In the rows, 128 means zero.
runs of hidden systems
trace 1, K_756 (8 x 26)
[[ 97 134 139 140 164 143 102  84 111 121  84 167 149 104  58 162 154 141
   89 153 174 112  76 119  78  95]
 [ 93 161  88 134  66 127 125  96 126  95 124 100  93 147 124 168 156 100
  128 121 162  34 103 104  89 126]
 [179 175 104  92 135 134  69  85 137 144 186 158  90 109 135 162 168 115
  117  83 169 112 139 172  92 150]
 [134 163 111 129 200 196 111 121 111 137  87 154  89 150  80 137 110 151
  115 152 213 128 108 132  93 144]
 [121 170  71 134  95 145 162 143 134 115 115  73  72 190 155 119 120 113
  179 132 184  90 161 121  99 172]
 [172 150  98  95 149 147 125 138 152 177 165 139  94 112 156 115 149 127
  163 101 149 184 211 194 124 180]
 [ 93 105 115 141 206 167 153 173 116 171  59 155  95 129  95  87  94 152
  155 163 156 182 151 138 143 155]
 [ 73 101 103 153  93  66 187 162 136 137 102  82 111 163 163  69 126 108
  206 133 120 132 175 112 135 149]]
trace 2, K_353 (8 x 26)
[[139 101 101 120 147 199 122 184 106 131  76 137  96  73  91 154  86 111
  100 136  70 142 115 130 144 182]
 [178  87 120 136 154  70 108 179 106 125 108 117 126 121 147  75  80 103
  157 112  79 184 128 135 132 186]
 [153 104 162 136 144 119 177 142 144 137 100 113 206 106 102 103 144 138
  143 153 107 223 170 137 100 134]
 [ 83  83 129 145  81 137 163 154 122 106  71 108 174  71  96 154 130 113
  107 157  53 129 116 111 134 121]
 [117  76 142 138  96  26 102 130 114 114 146 129 157  97 160 106 129 102
  136 102  53 125 103 124 150 113]
 [121 117 185 143 134  60 127  77 137 122 141 139 216 128 116 112 168 149
  121 138 142 158 116 124 100  63]
 [ 86 141 133 145  62 128 147  91 131  82 114  99 170 132 110 172 158 124
  101 150 133  63  94  96  99  79]
 [127 144 119 112  74  82  82  88 131 113 198 133 112 124 177 153 155 110
  113  86 118  59 108 137 144 101]]
trace 3, K_889 (8 x 26)
[[195 118 180 138 130  63 150 107 141 109 134  94 208 147 111  97 153 117
  147 124 125 191 133 101  63 129]
 [118 138 143 123 112 228 184 126 148 124  90 115 172  94  62 182 154 139
   90 169 120 143 140 115 103 119]
 [121 102  96 131  92 113  72 137  94  92 105 134 121  68 117 173 113  92
   84 116  62  82  67 129 129 141]
 [178 135 151 135 148  47  73  78 116 104 150 142 189 131 132 117 149 130
  119 115 158 154  98 148  71 109]
 [106 178 118 134 108 193 161  96 143 110 105 107 162 144 103 169 157 158
  109 171 199 112 141 139  85 100]
 [103 138  63 116  61 145  93 136 117 107 139 122 100  81 165 180 129 110
  102 117  98  69 125 171 152 141]
 [150 135 121 123 169  66  50  96 112 141 165 176 133 117 163 107 133 145
  125 106 165 150 120 190 129 115]
 [ 80 166 109 146 146 153 157 112 131 131 102 120 120 185 129 112 130 164
  152 168 227 116 147 136 111 106]]
trace 4, K_319 (8 x 26)
[[171 121 142 140 158 162 168 188 126 120 109  89 163 170 155  78  64 159
  147 164 121 204 163 135 161 151]
 [ 96 102 112 148 114 187 167 195 116 109  72 101 163 116 141 125  68 155
  114 185  84 155 143 145 187 129]
 [ 93  76 109 156 116  75 110 176  94 104  95 121 169 105 177  94  73 140
  128 154  72 152 116 161 187 118]
 [106  92 169 163 150  69 137 135 116 115 105 129 217 139 146  78 105 168
  132 166 123 187 122 141 153  77]
 [ 66 110 160 160  91 121 168 118 130  97 101 107 215 132 126 134 130 160
  107 180 115 122 113 114 149  54]
 [ 88 102 155 138  69  72 115 104 127 102 159 130 186 105 160 143 144 133
   98 127  75  94  98 125 167  57]
 [147 127 197 131 136  78  92  75 127 110 183 153 184 144 138 125 139 151
   94 116 127 117  76 107 142  52]
 [146 171 170 129 101 144 129  78 137  87 171 108 164 181 132 156 135 149
   92 135 162  76  86  85 122  65]]
trace 5, K_757 (8 x 26)
[[116 121 118 116 159 134 172 150 148 189 119 132  38 150 106  88 143  96
  198  97 144 143 179  97 116 187]
 [108  93 116 121 181 124 132 157 118 178  88 160  36 108  77 102 124  88
  164  99 109 131 124  90 119 187]
 [137  91 120 139 150  66 132 147 112 138  81 120  83 128  86  91 128  72
  175 100 105 137 111  78  75 191]
 [157 106 134 117 132  99 159 131 146 156 108 118 108  99  72 118 174  74
  168  97  99 165 154  95  57 189]
 [137 109 112 114 131 137 126 127 130 145  89 144  98  61  53 162 167  77
  127 106  96 134 122 112  64 183]
 [153 120  89 127 108  81  89 118 108 108  95 123 122  79  93 155 154  73
  127 102 108 117 104 131  49 180]
 [169 140  99 123 115  90 106 101 132 124 115 124 155  84 104 149 182  99
  136 113 144 160 148 167  37 168]
 [120 153  74 123 115 152 113 103 129 128  91 136 132  75  93 176 176 117
  117 138 166 132 147 180  56 155]]
trace 6, K_757 (8 x 26)
[[202 135 143 124 153 158 122 147 121 106 120 111 160 134 118 128  95 134
  110 140 120 174 122 130 112 154]
 [163 141 105 128 106 184 143 163 124  98 107  88 147 125 132 146  96 130
  113 150 112 143 139 140 123 160]
 [149 123  95 123 105 145 114 165 121 113 129 114 142  99 164 137  99 130
  117 134  92 151 149 177 156 153]
 [116 108 110 143 133 125 121 157 114 119  96 130 173  98 146 118 102 151
  121 160 112 174 139 179 150 128]
 [ 78 110 110 151  91 122 160 149 125 111  93 104 171 117 148 123 121 142
  135 166 113 140 148 149 147 111]
 [ 71 104 127 131  89 106 146 132 139 140 138 132 148  99 157 125 146 135
  134 132  93 129 158 150 172  96]
 [ 67  95 156 140 130  95 127 113 126 141 126 161 155 101 126 122 143 143
  116 137 108 126 114 130 160  72]
 [ 81 115 164 144 105  90 145  99 133 119 133 125 156 142 121 125 150 130
  123 134 124  95 102  88 134  71]]
trace 7, K_843 (8 x 26)
[[ 89 133 112 143 149 176 118 132 107 116  78 146 145 116 106 148 107 160
   95 173 157 123 105 149 133 105]
 [ 80 116  94 147  97  63 106 129 110 115 125 122 107 140 172 109 120 117
  151 121 130  85 113 137 144 119]
 [108 129 160 119 140 101 146  91 156 168 156 154 150 121 124 113 181 144
  147 121 151 160 166 145 122  95]
 [ 88 141 134 140 155 189 142 124 120 128  90 141 114 145  90 142 112 154
  107 162 166 103 101 105 133 104]
 [ 99 121 110 126 104  88 112 130 121 131 152 127  68 147 163 117 120 104
  149  96 117  69 113 108 158 131]
 [157 137 175 106 162 120 136  97 156 171 180 154 129 138 121 108 165 138
  142 101 145 162 156 125 125 114]
 [140 151 138 132 153 203 148 137 123 114 103 116 110 166  91 142  97 140
  110 154 158 109 104  86 118 132]
 [140 125 100 116  92 112 118 149 125 123 159 105  72 140 170 127 114  93
  147  91  93  88 133 116 153 161]]
trace 8, K_353 (8 x 26)
[[104 122 134 128  64  83 151 134 140 120 181  93 103 173 192 107 121 111
  157 102  94  75 134  92 180 107]
 [126 136 202 107 166 136 126  82 155 170 197 179 144 137 130 120 157 168
  108 115 144 144 135 126 170  59]
 [102 146 148 147 142 180 132 115 108  93  99 123 117 179  92 147  94 147
   94 159 163  64  59  64 130  89]
 [178 159 127 108  84 124 130 131 144 113 203  84  79 192 186 122 111 104
  148  84 119  76 134  93 151 146]
 [186 162 173  90 182 197 112 101 153 164 193 172 131 128 122 143 138 166
   92 116 154 163 146 152 152 108]
 [144 150 107 142 156 216 114 158  92  85  75 114 107 158 101 151  56 145
   89 169 155 100  72 105 129 143]
 [199 144  98 114 100 128 129 176 133 114 169  76  94 169 200 102  82 109
  161 101 106 137 165 139 156 188]
 [164 131 155 106 183 195 136 143 148 168 144 165 165  96 125 123 123 175
  108 147 127 221 179 186 161 125]]
trace 9, K_319 (8 x 26)
[[ 75  86 106 139 101 169 131 161 107 113  63 136 138  50  86 175 115 114
   83 155  53 111  96 126 147 130]
 [143  90 114 153 123   4  68 129  92  96 115 125 156 111 154  94 113 100
  142 110  98 137  88 140 103 142]
 [168 137 183 136 148 108 159  96 148 122 128 115 222 143 102 109 161 153
  132 150 160 197 148 127  75 100]
 [ 89 140 120 131  70 189 150 111 134  96  99 112 170  88  93 199 156 133
   79 163 114  88 113 127 113  97]
 [139 122  99 121  91  58  49 105 109 105 166 144 129  84 169 149 140 104
  107  91  98  93  97 166 130 124]
 [186 159 164 122 185 106  92  79 130 134 162 156 161 155 122 112 146 158
  123 120 194 166 121 148  91 107]
 [107 184 106 127  97 206 158 102 142 109 118 105 125 153 111 176 148 147
  110 158 190  83 137 126 102 110]
 [115 140  79 103  82 126  94 126 135 142 178 140  77  94 180 156 145 109
  128  93 110  88 154 176 160 142]]
trace 10, K_756 (8 x 26)
[[136 150 136 121 127 178 129 103 136 121 123 136 164 107  99 169 150 144
   91 148 148 134 127 143 105 109]
 [104 143  95 127 109 166 116 136 116 112 119 123  85 133 134 156 107 123
  113 132 133  72 105 123 145 134]
 [168 155 115 119 135 100  87 113 123 122 167 128 112 155 167 117 121 129
  137 104 159 120 128 151 123 137]
 [146 156 135 126 161 175 139 121 132 133 118 131 150 142 113 129 128 159
  120 153 176 164 147 148 111 125]
 [ 97 138  99 131 107 175 160 159 130 127 111 104  95 147 143 131 108 132
  140 146 134 106 150 127 152 142]
 [145 127 115 116 133 100 115 140 132 149 163 133 103 133 173  99 120 126
  156 103 121 145 158 158 158 146]
 [125 113 154 135 178 132 143 135 128 150 111 146 152 132 115  95 119 155
  138 148 144 182 141 137 136 117]
 [ 79 108 133 143  97 129 182 148 136 129 105 101 133 141 129 116 127 125
  151 147 108 119 143  99 146 116]]
trace 11, K_843 (8 x 26)
[[ 64 100 120 125 135 162 165 149 133 166  89 147  70 102  83 135 139 107
  142 127 102 106 135  95 140 145]
 [122  91 150 121 175  89  94 128 113 162 133 177  77 107 103 106 124 105
  133  89  97 123  94 100 144 137]
 [161 121 180 132 162  93 136 104 130 130 128 128 130 158  79 107 141 109
  139 107 136 133  92  60  78 127]
 [145 136 144 114  97 159 158 116 144 121 131 106 104 126  80 164 156  88
  119 108 105  89 113  65  90 144]
 [178 136 129  96 123 149  85 117 128 130 169 147  95  91 117 169 140 100
   94  83  91 105 106 126 124 150]
 [219 156 134 118 147 123  78 108 115  97 150 124 146 140 126 139 116 124
  105 112 147 139  98 133  86 147]
 [180 169  95 125  84 145 135 124 133  86 128  73 148 145 139 153 133 113
  129 132 148 122 141 140  73 160]
 [148 149  75 110  95 164 115 140 134 125 133 118 131  83 151 164 139 126
  116 130 123 143 170 197 119 162]]
trace 12, K_889 (8 x 26)
[[121  98 106 140 128  96 118 158 117 128 105 131 181  85 163 106 111 143
  134 151 101 192 157 198 148 133]
 [ 58  96 128 161 150 106 144 139 113 132  69 144 179 111 122 101 119 163
  132 179 140 166 131 156 144  93]
 [ 40  90 127 158  78  79 164 134 127 117  96 111 167 112 143 117 140 128
  142 153  94 112 131 120 152  86]
 [ 79  93 177 127 104  79 141  98 148 149 160 154 174  91 132 127 175 135
  121 117  83 131 133 124 161  65]
 [ 67 118 186 130 138 126 137  79 137 146 142 169 133 129  91 140 161 143
  105 127 134  85  88  80 147  51]
 [111 140 161 121  84 111 129  85 139 113 175 121 104 157 125 153 154 105
  115  95 117  41  85  59 132  84]
 [189 165 175  89 120 140 105  77 155 135 223 142 111 148 133 156 162 120
  103  77 132  94 116 100 129 105]
 [180 185 140 103 162 210 101 104 130 127 167 143  71 171 109 160 115 137
   96 113 182  84  96 101 123 130]]

runs to name
trace 13 (2 x 26)
[[129 146 155 124  60 130 177  97 164 110 159  85 167 143 127 153 176 116
  129 124 117 105 145  93 104  99]
 [122 132 144 108 105 144  89  95 131 127 173 161 124  90 125 177 150 126
   76 105  98  82  95 130 153  92]]
  K_353
trace 14 (2 x 26)
[[133 126 123 141 128 137 169 156 129 120  95  90 124 161 122 105 107 123
  159 145 136 145 142 104 114 155]
 [128 113 138 113 112 147 162 148 150 153 144 122 123 103 128 129 140 116
  137 116  80 150 167 125 152 143]]
  K_353
trace 15 (2 x 26)
[[100 123 116 124 139 135 167 122 148 165  94 136 122  97  81 128 179 115
  159 132 145 164 176 138  79 154]
 [ 86 107  97 134 161 151 110 144 105 146  67 163  82  89  79 140 123 116
  122 135 129 117 104 130 115 155]]
  K_843
trace 16 (2 x 26)
[[184 115 136 116 123 110  93 151 114 112 157 119 106 132 147 124  90 102
  117  94  73 114  97 106 150 156]
 [204 138 168 119 165 127 115 118 131 122 152 129 177 139 126 113 121 146
  116 127 135 186 129 137 113 126]]
  K_353
trace 17 (2 x 26)
[[151 130 102 126  90  72  93 125 120 107 156 113 143 117 176 127 131 114
  134 109 112 124 133 162 125 139]
 [132 128 134 129 162 145 104 115 119 128 112 158 173  95 112 139 132 157
   98 152 144 168 123 172 118 110]]
  K_756
trace 18 (2 x 26)
[[173 101 166 125 127  73  79 101 111 101 136 142 148  94  88 149 140  89
   91  92  74 110  54  83  89 126]
 [176 138 143 135 116 125  97  94 110  74 106 115 171 114  71 173 140 106
   80 129 122 103  56  92  52 129]]
  K_756
trace 19 (2 x 26)
[[ 80 122 147 123  82 163 188 124 151 138 131 109 104 130 100 152 157 108
  132 125  97  82 134  68 141 112]
 [132 108 164 109 140 102  98 112 129 152 178 167  82 118 125 128 134 105
  117  78  87  93  94  90 161 114]]
  K_353
trace 20 (2 x 26)
[[123 158  90 113 101 175 108 121 128 121 141 133 103 113 141 172 132 131
  104 127 144  90 131 162 136 131]
 [152 151 102 120 143 113  79 119 117 126 155 142 117 137 171 120 117 141
  129 117 165 133 134 179 133 132]]
  K_843
trace 21 (2 x 26)
[[145 125 120 131 159 125  77 156  93 115 144 140  75 164 165 106  54 133
  118 117 124  93  80 116 184 135]
 [180 133 160 124 125  73 155 122 150 134 177  95 141 182 163  78 136 121
  177 102 132 160 161 104 120 136]]
  K_843
trace 22 (2 x 26)
[[110 127 184 136 125 182 188 127 139 116 115 107 126 173  80 137 117 131
  114 146 117  93  94  32 137  95]
 [184 118 161 109  77 129 124 134 136 100 178 100 125 124 134 157 120  89
  100  88  43  90  96  73 148 135]]
  K_889
trace 23 (2 x 26)
[[130 127 140 138 109 163 145 146 124  97 118 105 173 132 140 136  97 151
  103 161 106 137 120 130 157 106]
 [128 117 124 138 106 118 107 142 113  99 135 119 162 121 166 131  96 141
  106 141  98 124 111 147 167 109]]
  K_319
trace 24 (2 x 26)
[[124 111 152 136  76 123 158 116 138  99 116  99 187 101  98 158 156 109
  108 136  78 121 112  94 104 110]
 [139 113 128 116  97 126  88 121 117 111 140 143 130  75 117 173 134 101
   83 105  67  95  88 123 134 126]]
  K_756
trace 25 (2 x 26)
[[127 148 109 123 133 194 150 142 135 132 103 118 124 123 111 146 125 139
  122 152 149 142 153 144 117 145]
 [103 119  79 130 113 130 113 153 117 131 108 129 101  98 147 136 117 117
  135 129 116 118 138 162 141 156]]
  K_319
trace 26 (2 x 26)
[[139 118 121 111 111 121 121 131 140 142 151 137 142  83 144 138 147 122
  126 115  94 156 158 167 139 136]
 [139 126 132 141 160 140 111 131 111 113  97 137 166 121 114 127 106 152
  106 158 142 160 109 148 120 118]]
  K_843
trace 27 (2 x 26)
[[156 151 141 119 105 167 177 127 156 125 140  91 159 146 127 134 145 136
  137 139 135 152 170 125 113 131]
 [127 117 121 111 130 185 138 163 131 148 130 137  97 102 127 142 109 126
  117 126  85 134 144 134 172 151]]
  K_756
trace 28 (2 x 26)
[[152 126 100 126 173 199  84 169  92 115  87 148 101 101 110 151  65 139
   85 147 116 134  92 150 148 162]
 [146 136  66 153 122  87 106 166  98  92  94  84 126 163 181  91  77 126
  163 145 155 142 136 166 115 175]]
  K_319
trace 29 (2 x 26)
[[123 117 133 130 120 127 125 129 128 122 124 133 183  93 137 134 131 148
  109 148 109 162 139 167 141 108]
 [ 92 112 115 150 108 106 120 136 109  99  98 120 163 118 142 127 112 139
  116 156 118 121 108 142 141 104]]
  K_353
trace 30 (2 x 26)
[[205 146 141 134 138 113  89 118 108  81 134 107 155 155 127 130 101 124
  105 124 138 129  81 113  92 139]
 [201 167 128 113 116 176 143 128 144 109 147  90 158 145 134 145 128 135
  120 136 148 160 154 143  98 151]]
  K_757
trace 31 (2 x 26)
[[128 146 152 132 121 132 179 111 156 133 133 106 169 157 124 115 158 146
  148 147 164 160 167 125 104 107]
 [ 83 132 107 127 112 200 153 149 129 133 105 126 104 116 119 156 116 137
  114 152 121 100 136 129 160 125]]
  K_843
trace 32 (2 x 26)
[[120 113 132 136 132 156 138 142 117 118  89 124 118 118  84 141 114 112
  114 138 105 113  96  88 116 140]
 [136 106 130 123 110  85 105 126 122 126 141 131 113 105 129 131 137  95
  128  93  83 109 107 113 126 141]]
  K_843
trace 33 (2 x 26)
[[119 138 117 103 149 172 138 125 148 177 138 157  74 107 107 139 156 124
  138 109 142 135 165 142 130 150]
 [107 117 100 140 159 118  91 137  96 128  92 151  79 124 112 124 104 113
  130 124 141 101  89 121 118 150]]
  K_757
trace 34 (2 x 26)
[[145 130  81 130  53 141 108 141 116  71 108  89 166  75 135 186 125 102
   90 137  77 106 114 156 107 151]
 [162 129 104 122  96  94  82 118 124 106 148 129 199  70 167 148 143 135
  104 129 105 170 147 214 119 127]]
  K_757
trace 35 (2 x 26)
[[105 130  81 119  96 127 105 135 121 129 131 131  82 101 144 153 134 105
  127 109 114  87 129 148 136 150]
 [147 130 126 120 163  81  90 107 126 151 152 158 115 126 143 105 143 128
  145 103 154 151 137 158 114 136]]
  K_889
trace 36 (2 x 26)
[[142 132 128 113 167 157 133 134 140 166 131 153 126 109 118 121 138 145
  136 131 146 181 170 164 127 145]
 [ 85 113  98 144 145 143 136 158 110 132  72 129  88 127 110 119 103 123
  142 146 135 117 119 122 130 150]]
  K_889
trace 37 (2 x 26)
[[ 96 119 117 129  95  69 129 110 139 139 147 127 126 120 154 118 165 113
  156 109 126 114 151 141 124 117]
 [ 93 119 149 123 156 114 126  95 138 165 132 170 128 106 100 127 169 138
  128 124 147 138 133 135 121  99]]
  K_757
trace 38 (2 x 26)
[[146 111 150 131  96 144 153 150 128  98 124  92 155 131 122 137 105 115
  112 135  69 122 108  87 145 127]
 [177 111 170 121 133 128 112 126 124 109 146 130 177 111 119 137 117 131
   93 123  83 151 101 117 137 115]]
  K_889
trace 39 (2 x 26)
[[123 128 126 122  85 130 152 140 140 124 151 100 105 144 154 129 125 110
  141 113  98  96 139 102 154 132]
 [162 114 162 113 156 136 119 138 132 148 161 146 116 125 130 116 113 127
  120 106  95 147 125 115 163 130]]
  K_319
